A single turn carries every row of the set below to another of its rows. Some are shown first; where does it send the rows asked next?
Dobek: 13	-13	-15	8	11	-26	-7	7	16	11	14	-12	-5	9
Bave: -8	-5	-1	14	-14	22	0	4	12	6	1	6	-36	7
toze: -1	-1	2	23	8	-9	14	5	23	-8	5	16	18	-11
norag: 25	-12	-24	9	-18	-3	5	-13	-13	12	6	-2	1	17
fopiz: 5	-23	-20	4	6	-26	-6	6	15	13	15	-9	-8	2
Pubu: -19	-22	-4	-16	-8	-6	-8	-5	-16	-13	24	3	10	-10
diri: -12	26	9	9	-4	-1	-12	-16	-13	-9	-3	3	-32	-2
Kuz: 15	4	-11	-16	-9	9	-4	22	5	-8	10	-3	9	23
Tov: 23	4	-24	9	-16	-2	7	-17	-19	8	11	-8	-3	14
ginaz: 5	-5	-14	-9	-2	-5	-4	20	14	-22	4	8	13	22
Zerik: -4	-5	5	26	6	-5	18	7	21	-7	4	19	15	-12
samif: -3	-24	13	21	-13	-9	3	5	-21	5	-10	21	-14	-5
gom: -30	0	11	-7	-23	-2	-17	3	0	-5	-1	-11	-17	9
divik: 28	-3	-11	15	15	-1	0	-2	-10	13	-10	14	13	-8
duk: -9	23	-5	16	19	3	3	6	-1	-16	3	-21	-13	-9
ranab: 16	16	-15	2	-19	-3	10	-2	-26	5	18	-20	-2	3
pesi: -5	-8	20	17	0	-4	12	-21	-12	-1	19	1	-7	-28
bipe: 24	18	-6	20	22	3	9	-3	-15	9	-1	2	10	-2
nim: -18	-10	15	-26	4	-1	11	2	12	-8	-11	3	8	9
ruk: -7	12	15	21	-6	-5	11	-24	-9	-5	6	2	-26	-21
refuf: -16	-19	-9	-16	-5	-10	-9	-11	-13	-12	26	1	11	-7
rori: -1	-13	6	22	11	-6	14	10	22	-9	6	12	17	-8
fezof: -15	-26	-4	-9	-2	-15	-7	-11	-14	-17	21	3	10	-8
meru: 6	33	1	19	10	9	16	1	-21	-3	10	2	-5	-5
Kes: -2	18	16	20	-5	-1	3	-24	-9	-5	1	7	-26	-13
voz: -3	17	9	-17	-24	4	-24	-1	8	-6	1	-7	-6	5
dufad: -5	1	3	7	18	-7	21	-4	-4	-16	-1	-23	8	-24
Tumu: -2	14	7	5	-5	16	-8	-2	14	1	-8	18	-32	8
Lolad: 16	11	-8	-12	-15	10	-7	21	-1	-4	15	-13	3	20
Gal: -7	13	3	9	14	-6	12	-3	1	-16	-5	-28	-2	-25
keguv: 17	27	-7	18	23	7	9	3	-13	6	1	1	7	0
suzu: 4	10	25	-11	-17	8	-10	-9	-15	0	-6	2	16	15
zulip: -33	-13	3	0	-15	-17	-3	4	0	3	12	-12	-22	13
rola: 25	-18	-17	17	-17	7	2	-8	-10	4	2	2	5	27
Gop: 21	21	3	1	-9	12	-3	20	-5	10	8	-16	8	12
Zas: 12	-18	-15	4	12	-25	-10	7	10	11	19	-11	-6	12
pabed: -9	-15	-8	20	-8	12	2	-4	10	7	2	6	-37	6
Teli: -5	-27	12	14	-11	-10	1	5	-26	5	-6	21	-14	-2
gelo: -25	8	15	-11	-27	-2	-17	-2	-3	-3	-1	-11	-11	4
Koluk: -12	-10	22	-23	5	0	2	-3	3	-16	-9	6	15	14
bani: -2	-28	4	16	-8	-11	7	2	-19	9	-4	26	-8	-1
veve: -2	0	-3	-5	13	-9	26	-8	-14	-8	-6	-14	11	-23
peli: -9	-20	-9	25	-5	11	-4	-13	5	-2	8	-8	-35	3
Tebud: -5	1	22	-22	3	8	2	0	-10	-9	-6	6	16	19

rori -> fopiz
gelo -> Kes
And these:
refuf -> Teli
Gal -> Tov
pesi -> divik
rola -> nim
norag -> Koluk
toze -> Zas
duk -> ranab
diri -> meru
Kuz -> gom

